In the rows, zero is written as 128.
Each named turn below is shown by a few rows before and after it. Which turns, in which order, take the first row of each later pair to the second? The first pair is answered.
zok (before => after):
[129 164 151 101 122 148 107 120 119 108 134 157 128 132 157 159 154  98
 129 146 137 127 142 128 125 143 127 120 138 146 154 155 180  96 112 133
 137 185 136 134 122 132 136 138] => [123 160 147 108 124 151 109 117 112 105 139 147 130 121 157 159 156 108
 126 137 136 117 142 125 115 144 121 123 145 144 147 162 172 102 108 129
 133 197 135 130 109 141 144 135]
[115 141 122 156 147 107 117 138 114 126 125 115 137 139 128 113 103 162
 137  99 156 106 152 140 113 150 138 144 145 158 100 117 113 128 152 139
 131 125 110 115 158 157 117 124] => [116 147 124 148 141 111 118 147 122 122 117 132 140 149 134 116 100 152
 139 107 155 121 154 149 118 148 146 141 136 169 105 109 120 121 158 139
 133 123 115 119 167 147 106 125]
[139 158 121 108 120 158  80 104 157 134 109  88 128 140  97 115 131 106
  99 115 151 197 105 133 149 100 133 123 125 101 113 107 149 145 130 137
 151 131  95 139 132  88 117 178] => [144 152 110 108 120 157  75 100 154 127 113  72 139 129  93 118 140 103
  85 109 152 186 103 131 138  92 121 115 134 102 115 119 142 142 135 134
 144 135  92 128 117  98 126 171]
Sisu (before => after):
[132 126 130  87 132 151 141 112 141 140 134 143  98 120 135 149 157 126
 125 145 113 120 114 102 138 116  87 125 115 110 131 113 139 137  89 126
 128 146 146 127 120  70 131 143] => [117 139 135 117 145 138 137 106 136 110 156 136 100 144 146 143  87 154
 165 119 122 106 169 131 124 147 127 146 140 128 122  91 116 117 127 156
 122 114 142 120 156 113 112 111]
[124 108 132 148 107 140 174 107 125 150 152 141 139 142  99 116 117 128
 144 127 126 135 142 132 139 156 176 127 134 125 115 150 129 108  95 173
 119 131 111 123 142 110 128 114] => [117  96 128 151 112 139 177 107 118 157 145 135 140 127  91 111 141 123
 122 122 131 131 121 117 143 146 158 125 138 118 108 163 133 119  90 156
 120 144 109 121 117 114 137 128]
[120 140 146 145 112 144 137 129 140 127 145 145 142 157 125 122  94 122
 137 123 138 141 144 161 138 130 180 137 146 140 102 120 125 105 147 136
 137  88 145 115 157 162 114 123] => [112 115 132 146 120 151 143 132 120 153 126 130 151 115 106 117 153 117
 101 120 142 132  92 128 154 111 142 119 155 134  88 151 129 131 126 104
 139 118 144 112 103 159 138 151]
rugu (before => after):
[191 101 162  98 117 133 120 125 148 169 113 137 155 117 148 166 140  51
 117 170 114 143  81 135  63 144 176  93 126  90 154 149 110 120  77 105
 138 146  87 108 147  84 122 127] => [188 107 170  98 114 136 125 124 151 173 116 141 146 118 153 162 135  53
 121 172 113 142  87 132  69 150 180 104 122  86 145 140 112 123  76 107
 141 149  86 120 150  77 116 132]
[120 149 135  93 129 134 131 127 147 136 125 159  93 146 131 147 135 103
 128 145 111 129 151 132 140 120 143 113 113 112 133 108 136 123 129 140
 121 136 116 125 142 108 140 123] => [129 139 122  94 129 131 120 128 141 118 129 146 104 140 133 156 127 103
 127 132 108 128 157 138 134 120 148 109 119 116 148 118 128 121 135 147
 116 134 110 101 137 128 140 110]
[127 144 125 103 109 124 125 130 162 110 153 162 178 110 103 173  85 122
 128  81 116 150 128 130 152 107 153  78 101 132 170 153 133 131 151 125
 130 119 119  86 123 132 136 128] => [120 143 133  99 102 123 130 138 168 136 132 175 177 100 100 159 110 117
 119  89 116 155 103 114 174  97 136  83  84 130 152 148 144 146 144 105
 139 127 126 107 115 110 133 159]
zubur (before => after):
[137 163 154 118 111 109 119 142 111 114 150 142  72 126 156  91 103  91
 157 167  91 137 145  86 112 163 113 117  88 140 148 101 127 140  63 107
 153 154 111 142 117  85 135 105] => [123 144 162 119 114 117 155 125 108 141 150 144  76  98 148  98 128  85
 158 165  85 136 147  78 129 154 123 114 111 135 143 122 117 141  59  89
 155 166 100 137  99  75 125 114]
[144 115 132 131 128 147 177 133 148 136 103 129  81 138  64 152 120 152
  64 122 102 111 116 130 112 121  86  99 133 127 160 142 138 122 111  99
 117 140 103 121  69 123 132 151] => [137 108 135 133 119 146 191 138 147 152  99 153 104 139  58 156 129 138
  64 117 103 124 118 139 129 104 113  99 130 140 151 144 133 111 138  94
 113 123 104 118  83 125 109 155]
[135  75  89 133 156 138 155 117 108 149 128  79 140 109 165 115 126 117
 124 117 139 136 156 137 104 127 153 100 156 151  96 119  95 168  89 101
  97 128  97  85 102 164 142 157] => [136  74  85 134 149 131 154 132 105 152 123  92 159 123 167 116 118 109
 126 115 143 152 152 148 113 119 169  98 148 169  88 116  97 154 111  98
  98 108 100  82 122 177 123 156]
[ 91 105 121 134 116 124 160 115 140 104 132 110 136 100 113 141 139 116
 138 135 136 106 111 128 108 128 147 147 140 134 138 157 111 131 132 134
 106 133 104 116  99 131 115 148] => [ 90 109 116 138 111 120 153 126 137 105 121 121 146 110 114 140 133 109
 140 132 135 118 114 142 114 121 160 142 131 150 138 150 113 115 149 139
 105 119 113 112 115 139 102 144]
lufa (before => after):
[191 160 117 112 139 144 108 104 149  68 137  92  69 154 158 156  84 177
 165 163 109  96 168 132  78 173 105 127 116  90 180 108 133 121 125 156
 127 126 116 148 132  97 166 116] => [188 149  93 130 141 130  79 125 112  47 134  77 120 147 149 153  72 174
 139 127 128  92 158 151  74 155 123 111 131 111 175 134 121 110 165 161
 113  97 118 114 126 162 162  91]
[108 169 161 147 136 136 171  98 174 145 151 115  55 117 140 124 129 163
 147 129  99 119 146  77 157 162 102 165 125  74 125  98 126 146  89 147
 144 157 134 127 129  45 131 106] => [111 142 118 170 147 126 145  93 131 110 170  61 115  82 129 144 115 159
 123  76 107  98 154 100 130 153 132 141 169  85 142 159  93 128 127 161
 111 142 113  56 101 147 146  61]
[114 113 121 127 111 109 123 129  97 164 100 141 162 115 136 168 143  88
  70 130 108 175 122 118 175  96 134 105  99 134 117 162 172 120 137 115
 115 155 106 118 129 144 123 122] => [123 116 132 114 109 121 137 126 109 175 100 150 140 123 143 164 149  89
  77 148 105 177 120 109 180 103 123 115  92 125 118 148 179 126 118 114
 123 169 108 137 134 105 118 131]
Then:
Between the rows of a pair lie two turns.
[119 124 136 133 172 117  73 120  80  91 134 113 106 128  99  90 100 166
 107 123 150 108  96  94  96  93  85 107 131 128 133 148 143 148 129 102
 119 124 134 104 116 161 140 132] => [100  97 143 135 165 129 129 104  81 140 132 128 130  94  85 100 136 144
 102 114 137 125  96  94 136  71 115 108 158 132 125 172 127 143 141  93
 115 127 126  88 110 156 117 145] -> zubur zubur
[190 154 143 103 125 122 119 129 121 131 101 110  84 132 167 114 128  97
 115 130 128 131  95 123 125 112  60 124  88 114 170 141 157 140  96 142
 142 157 146 179 110  84 159 167] => [187 145 141 105 133 128 136 112 114 131 112  91  82 108 164 125 136 100
 112 123 126 122 102 118 125 118  61 123 113 104 171 163 145 143  93 134
 137 171 134 160  88  90 171 165] -> lufa rugu
[ 92  89 143 164 130 130 182  73 142 107 131 121 111  70 126 101 138 141
 133 130 131 112 185 108 136 114 137 160 147 174 106 103  98 153 106 120
 167 145 122 130 163 174 140 151] => [113  96 146 133 105 130 185 100 160 124 103 164 134  81 127 112 167 105
 118 153 118 159 159 108 160  86 138 139 104 186 120  97 123 141 115 103
 166 139 130 130 188 133 123 166] -> Sisu zubur
[ 89  98 138 142 104 140 188  72 135 168 140  99 115 142  87  76 121 144
 183 117 137 147 171 106 162 158 200 168 173  99 111 114  91 141 110 135
 126 139 117 125 189 118  72 137] => [ 93 104 110 149  89 116 134 132 110 148 109 114 167 162  78  61 110 131
 148 100 164 168 132 128 160 121 205 147 135 144  99 116 103 125 155 135
 123  91 138 111 208 171  58 124] -> rugu lufa
[165 167 136 106 138 136 141 123 154 116 143 118 111 116 116 149 147  98
 117 153 112 140 148 104 123 139 123 109 112  99 154 138 115 112  83 136
 105 151 138 128 117 129 145 124] => [157 159 132 109 125 128 152 133 151 133 134 138 137 114 107 156 152  79
 114 142 109 161 150 119 146 120 151 103 107 120 142 138 115  93 111 132
  99 129 139 118 140 143 123 126] -> zubur zubur
[ 96 151 165 154 120 173 163  87 138 141 138 110 116 137 110 136 137 157
 168 134 127 148 166 111 167 115 110 146 166 109 106 131  88 142  92 171
 110 127  75 111 141 134 156 128] => [ 99 136 157 145 109 175 168 100 132 163 113 125 145 121  92 137 166 140
 145 134 126 167 132 108 184  87 111 137 154 123  98 149  95 143 103 150
 112 122  83 106 131 132 145 137] -> zubur Sisu
[147 109 139 110 128 152 148 132 134 154 114 131 117 113 107 146 175 107
 114 141 121 134 107 116 146 117 115 116 116  99 131 139 141 142  98 109
 125 165 140 133 119 107 138 147] => [147 124 133 111 109 134 122 163 131 137 100 161 141 142 110 142 146 101
 113 139 128 160 109 143 149 104 136 108  87 130 130 118 149 122 135 124
 126 126 152 131 164 123 113 132] -> zubur zubur
[114 100 152 150 129 118 169 116 158 147 161 159 113  78 137 144 146 113
 135 101 130 155 128 155 131 135 140 104 165 125 139 162  97 132 111 108
  86 138 138 133 113 127 108 143] => [132 127 140 150 120  95 102 158 158 100 150 172 120 133 152 139  95 122
 137 109 147 168 131 177 102 139 135 101 119 153 150 124 118 118 142 130
  93 102 153 139 155 144 104 122] -> zubur zubur
[113 156 154 145 161 144 140 109 154 125 181  92  62 176 153 109  60 164
 170 125 118  99 184 115  93 189 144 153 162 106 136  90 117 137 100 151
 155 149 123 155 146  93 139 116] => [141 152 149 100 146 158 149 120 167 147 154 114  55 165 149 119 134 125
 137 162 102 123 132  86 106 166  99 129 129  90 149 102 147 149  67 115
 163 173 129 159 118  33 154 148] -> Sisu Sisu
[ 97 101 145 144 132 131 172 100 117 155 131 131 124 108 122 132 140 156
 141 112 121 114 146 109 149 139 124 144 163 105 105 141 105 140 114 135
 123 136 113 151 110 121 125 141] => [108 117 152 139 130 130 169  98 134 144 142 141 116 130 133 135 113 156
 167 123 116 120 171 127 142 147 142 150 149 109 119 118 108 122 126 150
 123 129 113 157 140 111 113 131] -> Sisu Sisu
[103 131 160 131  95 142 157 132 116 167 130 148 141 114 124 151 169 109
 142 125 102 163 152 156 169 102 161 130 131 147 144 147 146 115 153 130
 110 116 118  73 149 129  98 137] => [ 92 126 160 143  98 141 158 130 112 172 131 144 142 108 123 138 166 118
 139 121 110 157 152 152 172 106 160 137 139 154 128 150 139 119 154 127
 110 115 114  76 145 138  96 145] -> Sisu rugu
[ 92 109 140 119 130 116 160 118 136 174 101 153 113  75  89  69 164 120
  92 145 126 130  86 113 183 102  95 116 132 115 122 133 136 132 121 108
 125 143 150 181 100 126 115 137] => [ 93 104 134 113 117 112 173 118 135 177 107 167 147  73  86  84 154 103
  94 134 125 154 104 137 191  85 139 111 138 133 127 141 130 107 150 113
 110 122 141 153 125 146  94 121] -> lufa zubur
[128  98 122 136 153 138 119  89 115 110 154  67 107 113 116 143 141 143
 129  80 123  93 155 137 106 166 141 139 189  93 153 130 103 136 104 151
  97 136 110 127 105 152 175 119] => [173 123 135  74 114 146 110 117 157 117 128 130  93 154 135 162 162 102
 128 139  98 152 132 137 115 142 133 120 113  97 185  96 154 123  87 136
 107 133 126 148 149  70 162 133] -> rugu Sisu
[104 112 115  92 124 134 165 161 122  80 128 106 147 164 144 115 117 174
 103 119 121 134 169 109 117 132 142 169 130 156 126 116  88 114 122 154
 115  87 143 123 159 133 116 111] => [110 100 103  90 132 143 163 155 114  87 121  88 135 138 131 110 156 173
  75 122 124 116 133  84 119 125  96 159 137 144 124 136  90 142  86 135
 117 114 146 130 114 119 140 129] -> zubur Sisu
[170 131 129 104 104 122 124 159 143 142  84 146 127 115 114 154 154 100
  88 157 124 158 104 136 158  97  93 117  80 135 122 158 157 129 136  94
  99 118 131 112 145 105 117 137] => [166 161 134 129 136 113  85 142 139  82 119 106  86 153 134 143  66 156
 132 142 141 108 163 151 106 149  98 144 101 127 124 121 140 120 133 146
 104 103 127 118 165 134 133  98] -> Sisu zubur
[135 133 121 133 125 111 100 155 129 122 130 141 142 125 113 130 137 121
  95 130 128 134 122 126 150 130 119 137 116 126 128 123 112 134 145 133
 134 122 158 126 140 110 139 127] => [141 138 120 125 132 118 103 142 133 121 140 128 124 122 117 128 133 126
  98 134 126 122 124 114 138 141 108 139 121 106 138 119 109 140 128 138
 139 139 157 127 126  99 153 127] -> zubur lufa
[136 117 150 139 144 118 143 113 143 144 108 122 122 123 109 153 132 129
 143 133 122  97 140 162 141 123 146 108 130 124 129 117 130 116 126 121
 121 149 115 149 153 118 144 145] => [144 128 145 138 144 114 126 124 144 134 106 123 125 136 109 149 122 128
 141 132 128 100 140 167 137 125 147 109 116 134 130 106 135 112 133 128
 122 134 117 154 163 129 141 139] -> zubur zubur
[161 151 127 107 122 141  99 149 140 115 125 129 109 146 123  98 134 125
 141 157 138 126 130  97 101 150  95 117 103 133 123 108 167 118 104 109
 139 144 126 168 136  94 139 155] => [159 128  96 124 134 131  77 144 112  93 139  86 152 120 110 111 119 123
 122 119 145 108 137 113  83 140 119  99 141 141 141 149 142 109 129 115
 114 134 115 116 115 168 154 122] -> lufa lufa
[121 107 114 122 125 115 127 131  95 140 109 112 186 105 127 137 133  84
  83 133 145 126 111 123 130 108 121 101 129 151 123 158 139 124 133 131
  83 118 137  91 122 179 125 105] => [108 134 139 133 114 105 127 148 115 144 104 148 157 149 140 112  93 100
 121 151 150 141 133 138 146 128 132 135 102 165 103  96 150 115 144 150
 104  95 154 135 175 154  92 119] -> lufa Sisu
[125 134 123  96 116 132 103 139 133 132 126 110 130 135 111 173 143  95
  99 149  97 119 123 147 126  75 114  63 105 117 166 167 150 118 162 105
 108 125 114 100 109 143 103 120] => [122 149 125  93 116 130  93 156 142 132 110 127 117 156 116 157 138  98
 102 159 100 129 118 145 127  74 103  67  78 122 161 147 167 122 159 103
 115 113 125 122 124 131  95 131] -> zubur lufa
[112 123 134 139 135 121 134 112 124 130 124 116  94 133 132  93 111 164
 152 142 129 116 136 113 125 149 115 157 130 120 102 100 131 152 106 137
 143 137 138 157 125 127 126 150] => [105 113 142 134 125 130 159 112 122 160 120 130 108 114 122 101 146 150
 139 139 121 134 121 104 151 133 121 149 136 120  95 117 132 154 110 121
 144 142 137 153 114 119 106 163] -> Sisu zubur
[136  96 126  83 125 132 103 132 119 115  99 125 156  70 119 150 144  74
  86 128 124 120 140 148 127 173 147  86 152 139 167 160 139  94 185 145
 119 114  93  77  83 148 151 141] => [116 123 161  89 118 125 116 136 153 120  99 174 123 122 131 130 102  95
 138 146 121 141 177 162 143 200 173 115 128 150 145  89 147  82 192 166
 140  94 105 131 149 108 113 149] -> rugu Sisu
[133 122 116 144 137 145 135  88 108 120 183 119 124 101 105 151 122 151
 154 117 128 140 151 162 120 131 155 112 146 118 122 148 103 137 125 164
 123 130 109  59 124 162 154 120] => [117 129 116 150 114 125 115 148 103 140 133 165 144 119  92 112 140 145
 125 121 145 171  99 155 155 104 139 116  96 155  76 122 130 138 149 145
 141  96 144 100 146 163 123 150] -> lufa rugu
[110 136 115 152 136 132 149 102 145 152 139 108 118 104 118 120 159 124
 113 149 137  93 141 112 108 121 151 111 135 153  93 140 144 120 142 119
 129 162 145  98 112 145 138 130] => [113 145 105 154 119 122 129 121 146 140 130 120 133 127 122 117 137 119
 119 152 144 107 138 131 101 113 160 107 112 176  92 124 151 106 165 124
 128 139 158 100 140 156 125 119] -> zubur zubur
[134 160 152 132  80 140  99 167 139 116 134  97 191  96  92 133 119 126
  95 109 144 138 104 160 137  75 132  95 111 144 132 177 141 161 119  92
 161 132 121 130  87 147 148 121] => [127 163 161 128  76 141 102 167 146 126 132 106 170  99  95 123 128 134
  99 123 142 134  94 142 145  81 114 104  99 139 117 165 147 173 102  84
 174 147 128 159  84 119 145 142] -> lufa zok
[129 106 101  98 156 118 124 147 159 116 176 158 114 163 140 165 124 136
 161 165 110 104 161 153 119 180  83 176 101 108 142 109 186 144 113 123
 171 154 143 170 113  67 119 138] => [ 91  86  82 162 173  99 110 159 112 104 179 127 148 151 120 138  91 165
 153 112 139  75 165 162 121 176 101 190 140 137 101 127 155 136 151 129
 163 130 144 154 102 158 116 124] -> Sisu lufa
[175 119 116 117 126  90 130 145 122 128 112 152 151  85 115 119 177 125
 137 108 101 131 105  88 157 121  93 113 129 148 136 160 132 144 112 114
 126 129 126 110 116 139 123 148] => [185 137 122 118 114  78 117 154 137 110 118 175 150 125 136 123 130 129
 158 111 100 147 135 114 147 130 124 121 116 163 148 128 138 119 134 134
 123 101 138 113 166 142 100 128] -> zubur Sisu
